In the rows, 128 means zero.
Named turns come first, each shown by rows before and after it. Which turns, in which order, take the first row of each pair that follows to the second? Write the first one first, as in the answered first pair.
turn z_722:
[157 106 108 117 151 117 144 144 113]  ->  [153 117 116 116 129 129 137 167 112]
[133 104 142 125  95 153 131 189 149]  ->  [103 117 163 140  96 149 127 168 159]
[170 138 100 111  99 124 102 157  97]  ->  [141 156 127 122  81 130  94 162 102]
turn z_901:
[ 96  86 165 166 175 118 130 105 160]  ->  [147  61 120 144 188 120 134 115 144]
[128 101 119 148 180 125 151  94  91]  ->  [113 121 124 154 174 118 149  76  93]
[129  67 138 134 172 124 139 110 137]  ->  [145  94 118 117 172 105 133  81 131]
[115 152 149 142 124 126 108 141 116]  ->  [134 125 139 139 131 138 110 161 114]
turn z_18:
[169  51 102 128 184 141 150 147 127]  ->  [112  57 139 158 204 124 151 109 147]
[113 100 120 163 151 128 128  98 150]  ->  [101 106 141 169 118 152 120 140 147]
[124 171 109 109  99 108 109 153 103]  ->  [130 168  94 107 120  90 115 125 108]
[168  47 122 111 143 145 144 163 123]  ->  [141  53 131 129 183 114 147 105 138]
turn z_780:
[131  55 131 148 193 107 162  95 151]  ->  [201 115  68  82 151  99 146 100 119]
[116 126 165 150 127 146 134 130 131]  ->  [136 110 139 145 158 133 139 106 130]
[ 98  79 147 151 164 151 138 135 142]  ->  [151  87  93 118 176 133 142 113 125]
[109 162 138 123  89 144 131 133 112]  ->  [ 87 130 156 148 121 144 141 121 125]
Now pairs of rows:
Between the rows of a pair lie two turns.
[193 112 107  70 134 140 149 133 122]  ->  [119 105 185 120 109 171 146 174 144] => z_780, z_780
[119 123 132 138 132 147 130 147 100]  ->  [135 129 110 125 151 133 132 119  98] => z_780, z_901
[121 119 138 132 131 119 135  82 149]  ->  [121  93 151 133 111 147 137 138 148] => z_901, z_18
[125 103 143 123 146 133 129 145 126]  ->  [124 106 136 125 157 121 130 120 128] => z_780, z_18
[169 120 138 121 150 117 124  94 121]  ->  [172 137 145 115 106 138 114 139 115] => z_722, z_780
[140 126 133 100 123 143 137 166 124]  ->  [131 163 135  92 113 130 127 143 124] => z_901, z_722
[138 155 121 109 132 104 119  98 120]  ->  [105 128 152 137 148 113 126  98 135] => z_901, z_722
[140 100  86  86 147 127 145 131 110]  ->  [ 84  94 134 124 161 120 146 106 133] => z_18, z_901
[110 147 131 128 139  96 132  77 146]  ->  [ 92 133 153 144 140 104 135  92 153] => z_722, z_901
[ 77 154 156 142 107 116 129 150 134]  ->  [115  84 120 146 171 114 154 142 134] => z_780, z_901
[128 108 114 110 128 146 138 164 147]  ->  [137 146 102  91 113 131 130 144 140] => z_901, z_722
[144 171  88 114 146 110 116 115 137]  ->  [138 183 100 114 119 123 106 138 135] => z_780, z_18
[120 100 118 152 185 107 147  94 133]  ->  [133 103 129 137 112 158 133 193 113] => z_18, z_18
[156 145  96 101 133 121 123 111 120]  ->  [ 94 135 162 143 115 145 121 140 140] => z_780, z_780
[128  94 129 132 137 132 128 148 125]  ->  [112 144 128 124 126 104 119 104 127] => z_901, z_901
[ 95 184 117 133 111 130 125  92 130]  ->  [139 174  85 108  98 143 126 126 112] => z_18, z_18
[104 150 164 157  91 127 105 152 107]  ->  [161 134  95 127 147  90 117  92  98] => z_18, z_18
[121 149 134 125 123 121 130 115 139]  ->  [123 112 131 134 143 129 140 122 141] => z_901, z_780
[154  84 122 128 123 165 136 194 116]  ->  [118  61 145 160 158 154 143 164 135] => z_722, z_780
[156 149 104  92  96 146 118 132 103]  ->  [ 92 161 150 128 121 126 118  86 130] => z_18, z_18
[ 86 218 138 125  87 125 112  64 128]  ->  [137 183  82 110 148 106 131  30 121] => z_722, z_722
[108 143 156 131 120 145 122 134 128]  ->  [136 156 127 107 114 142 121 131 117] => z_18, z_901
[137  93 127 144 149 139 146 133 132]  ->  [127 116 130 141 154 119 142  97 136] => z_780, z_18
[111 190 140 125  76 119 118 112 140]  ->  [183 109  90 107 107 148 139 164 120] => z_901, z_18
[120 100 127 150 201 102 148  69 149]  ->  [ 85 174 157 142 145  93 125  60 146] => z_780, z_18
[ 78 137 174 168 167  94  97  61 150]  ->  [182  89 123 120 106 166 100 212 100] => z_18, z_901
[125  61 142 165  81 189 146 233 128]  ->  [161 185  56 103 133  70 131  32 120] => z_18, z_901
